In the data rows, 128 means zero.
Here are some points:
array([150, 136, 159, 129, 132, 162, 153, 153, 117, 132, 131, 106, 122, 155, 103, 124])
array([147, 126, 125, 142, 131, 179, 111, 125, 119, 123, 137, 93, 104, 141, 112, 96])
array([122, 120, 129, 118, 123, 129, 139, 110, 121, 120, 139, 143, 144, 127, 115, 132])
array([115, 156, 159, 90, 157, 87, 111, 89, 131, 138, 129, 121, 98, 116, 124, 82])
array([104, 116, 104, 125, 118, 73, 148, 116, 120, 113, 124, 157, 148, 140, 119, 110])
array([146, 135, 113, 146, 119, 103, 141, 91, 136, 89, 117, 149, 166, 126, 127, 126])
array([114, 117, 135, 134, 132, 136, 88, 97, 122, 120, 115, 113, 132, 107, 124, 97])
array([135, 124, 133, 119, 144, 116, 117, 118, 117, 123, 122, 120, 132, 128, 131, 107])
array([147, 111, 124, 126, 130, 149, 126, 109, 122, 130, 143, 114, 135, 131, 130, 129])
array([120, 128, 128, 136, 142, 171, 172, 135, 126, 155, 126, 126, 120, 145, 122, 153])
array([103, 66, 112, 148, 43, 108, 98, 124, 130, 124, 122, 106, 114, 130, 171, 144])
array([144, 131, 131, 125, 138, 108, 125, 132, 142, 127, 124, 146, 123, 98, 141, 124])
array([86, 142, 122, 114, 57, 105, 66, 174, 162, 139, 129, 129, 128, 126, 179, 149])
array([132, 127, 119, 141, 130, 116, 130, 133, 141, 139, 128, 144, 134, 116, 133, 123])
array([138, 130, 119, 119, 128, 96, 124, 119, 119, 116, 91, 134, 153, 124, 139, 159])
array([124, 132, 130, 135, 124, 133, 133, 137, 128, 145, 138, 145, 119, 117, 128, 126])
array([88, 198, 96, 110, 193, 102, 99, 87, 157, 126, 166, 132, 52, 63, 76, 46])
array([154, 120, 146, 109, 137, 126, 125, 98, 128, 128, 120, 103, 111, 154, 124, 120])
array([128, 101, 161, 123, 139, 168, 112, 103, 133, 103, 128, 67, 115, 120, 102, 116])
array([143, 144, 133, 130, 154, 115, 132, 131, 113, 108, 105, 120, 157, 150, 127, 151])
array([130, 125, 140, 128, 134, 139, 134, 125, 117, 142, 129, 136, 118, 130, 127, 116])
array([82, 90, 150, 179, 72, 151, 80, 190, 124, 126, 108, 72, 106, 141, 144, 193])
array([142, 143, 99, 131, 169, 103, 136, 116, 121, 134, 127, 154, 142, 107, 127, 101])
array([109, 128, 109, 139, 123, 108, 144, 142, 126, 150, 139, 150, 134, 106, 143, 136])
array([115, 128, 131, 118, 122, 81, 128, 122, 118, 94, 117, 145, 151, 136, 129, 129])
array([121, 112, 107, 132, 127, 115, 143, 105, 115, 120, 127, 132, 128, 150, 135, 130])
array([105, 102, 125, 91, 79, 76, 111, 119, 138, 168, 153, 148, 116, 100, 181, 98])
array([132, 137, 128, 110, 164, 133, 136, 130, 133, 136, 136, 115, 110, 119, 121, 101])
array([145, 146, 143, 111, 129, 154, 121, 130, 118, 102, 150, 101, 130, 137, 117, 94])
array([132, 106, 131, 130, 106, 109, 136, 122, 139, 110, 106, 118, 141, 163, 117, 172])
array([150, 118, 98, 156, 124, 85, 115, 125, 136, 117, 129, 160, 154, 92, 160, 142])
array([125, 143, 134, 146, 157, 126, 129, 126, 135, 124, 100, 115, 153, 138, 136, 151])
array([114, 131, 101, 152, 130, 133, 134, 150, 135, 154, 122, 162, 110, 96, 120, 162])
array([152, 151, 124, 118, 141, 132, 123, 134, 133, 96, 133, 155, 147, 113, 122, 105])
array([158, 168, 117, 118, 108, 169, 110, 85, 127, 115, 117, 137, 147, 148, 160, 143])
array([174, 151, 145, 116, 185, 141, 123, 113, 121, 99, 137, 143, 165, 110, 138, 90])
array([136, 162, 146, 122, 143, 150, 107, 127, 115, 105, 137, 151, 166, 109, 118, 100])
array([138, 108, 128, 146, 110, 126, 127, 112, 117, 120, 113, 125, 137, 161, 108, 147])
Then 12 other points, each followed by its number:
array([107, 19, 199, 146, 64, 142, 124, 147, 138, 117, 86, 59, 145, 242, 118, 172]) 0
array([121, 111, 115, 131, 122, 101, 156, 119, 119, 115, 125, 131, 150, 149, 130, 134]) 1
array([121, 96, 130, 145, 90, 127, 108, 160, 139, 139, 116, 111, 92, 156, 129, 153]) 2
array([146, 81, 96, 112, 127, 83, 114, 61, 138, 82, 129, 158, 162, 117, 148, 77]) 3
array([122, 118, 138, 144, 103, 129, 132, 125, 131, 129, 124, 122, 129, 145, 123, 139]) 4
array([132, 120, 126, 134, 131, 116, 131, 122, 130, 130, 118, 141, 138, 121, 131, 142]) 5
array([139, 106, 121, 125, 132, 139, 118, 117, 118, 127, 139, 112, 128, 130, 110, 103]) 6
array([117, 129, 105, 102, 127, 156, 146, 122, 166, 96, 140, 136, 131, 152, 125, 133]) 7
array([119, 132, 123, 124, 126, 134, 129, 202, 111, 137, 120, 145, 145, 90, 128, 117]) 8
array([147, 123, 119, 139, 122, 150, 120, 123, 137, 131, 137, 123, 130, 142, 115, 127]) 9
array([126, 122, 118, 127, 104, 90, 146, 156, 135, 118, 90, 124, 159, 134, 142, 168]) 10
array([134, 141, 128, 129, 145, 144, 127, 121, 129, 129, 142, 145, 139, 115, 127, 112]) 11
Which two of these numbered points are nearest to each point below by angle, seen from the average point of the first points? Their numbers follow each, nearest first.
array([134, 131, 126, 125, 140, 78, 131, 109, 135, 122, 124, 167, 154, 98, 142, 158]) > 5 10
array([74, 116, 119, 120, 81, 60, 99, 116, 128, 93, 114, 156, 169, 164, 131, 122]) > 1 10
array([126, 141, 129, 123, 129, 125, 125, 156, 119, 137, 128, 138, 139, 116, 135, 121]) > 8 11
array([120, 98, 151, 123, 118, 154, 106, 120, 128, 126, 117, 86, 112, 144, 120, 132]) > 0 2
array([137, 130, 128, 117, 136, 133, 128, 117, 118, 128, 129, 111, 125, 129, 125, 119]) > 6 9
array([160, 136, 135, 167, 136, 193, 97, 132, 144, 82, 161, 100, 133, 186, 102, 115]) > 9 6
array([133, 117, 135, 119, 114, 163, 119, 112, 127, 106, 131, 100, 126, 116, 96, 98]) > 6 9
array([113, 97, 131, 135, 86, 145, 125, 137, 151, 154, 132, 125, 141, 166, 102, 148]) > 4 0
array([105, 56, 161, 150, 107, 106, 113, 49, 123, 81, 92, 128, 149, 172, 141, 150]) > 0 1
array([108, 117, 129, 131, 132, 114, 134, 120, 132, 146, 143, 138, 127, 125, 150, 119]) > 1 5
array([117, 107, 131, 129, 102, 87, 104, 120, 118, 109, 119, 144, 141, 147, 132, 141]) > 1 10
array([143, 139, 158, 155, 109, 146, 144, 142, 122, 127, 125, 129, 103, 156, 113, 143]) > 4 2
array([92, 103, 136, 149, 54, 96, 155, 168, 128, 153, 108, 128, 140, 201, 146, 179]) > 4 2
array([138, 131, 138, 102, 143, 160, 128, 112, 130, 117, 140, 108, 131, 139, 112, 80]) > 6 11
array([125, 113, 134, 139, 110, 127, 132, 135, 131, 138, 122, 129, 123, 148, 122, 149]) > 4 2
array([147, 128, 128, 169, 137, 197, 132, 167, 140, 134, 153, 130, 120, 114, 104, 126]) > 9 11
array([122, 141, 122, 122, 136, 114, 134, 147, 131, 133, 127, 145, 138, 110, 128, 134]) > 8 5
array([106, 87, 125, 114, 97, 87, 67, 117, 127, 38, 106, 135, 189, 84, 168, 53]) > 3 8
array([134, 126, 128, 134, 137, 131, 145, 134, 140, 128, 139, 124, 118, 128, 130, 132]) > 7 9
array([180, 179, 94, 99, 210, 183, 137, 80, 87, 100, 214, 180, 143, 64, 122, 17]) > 11 6
array([133, 108, 132, 132, 116, 125, 131, 113, 136, 105, 116, 115, 114, 158, 122, 140]) > 0 4
array([110, 132, 116, 131, 118, 107, 140, 132, 134, 120, 115, 137, 163, 133, 139, 172]) > 10 5
array([134, 108, 62, 100, 150, 62, 109, 95, 115, 113, 169, 136, 125, 100, 133, 93]) > 3 6
array([112, 137, 163, 84, 156, 179, 120, 107, 112, 114, 171, 77, 136, 138, 98, 44]) > 6 11
array([148, 147, 115, 141, 158, 159, 104, 119, 109, 141, 144, 135, 130, 115, 136, 115]) > 11 9
array([134, 132, 130, 124, 140, 132, 145, 126, 120, 126, 135, 139, 133, 129, 128, 115]) > 11 7
array([137, 120, 123, 121, 115, 108, 129, 126, 123, 131, 111, 120, 143, 142, 129, 145]) > 10 1
array([116, 101, 140, 119, 120, 140, 105, 127, 126, 138, 130, 105, 126, 135, 133, 130]) > 0 2
array([136, 131, 124, 122, 133, 104, 119, 101, 135, 113, 130, 145, 139, 124, 133, 103]) > 3 11
array([140, 120, 88, 145, 105, 24, 45, 44, 157, 100, 119, 159, 118, 128, 160, 89]) > 3 1
array([128, 138, 127, 121, 136, 150, 148, 132, 132, 150, 132, 126, 113, 135, 126, 135]) > 9 7
array([130, 101, 125, 145, 113, 107, 135, 128, 124, 104, 100, 111, 139, 168, 114, 166]) > 0 4
array([140, 159, 125, 129, 162, 126, 147, 136, 114, 102, 159, 162, 168, 107, 118, 98]) > 11 8
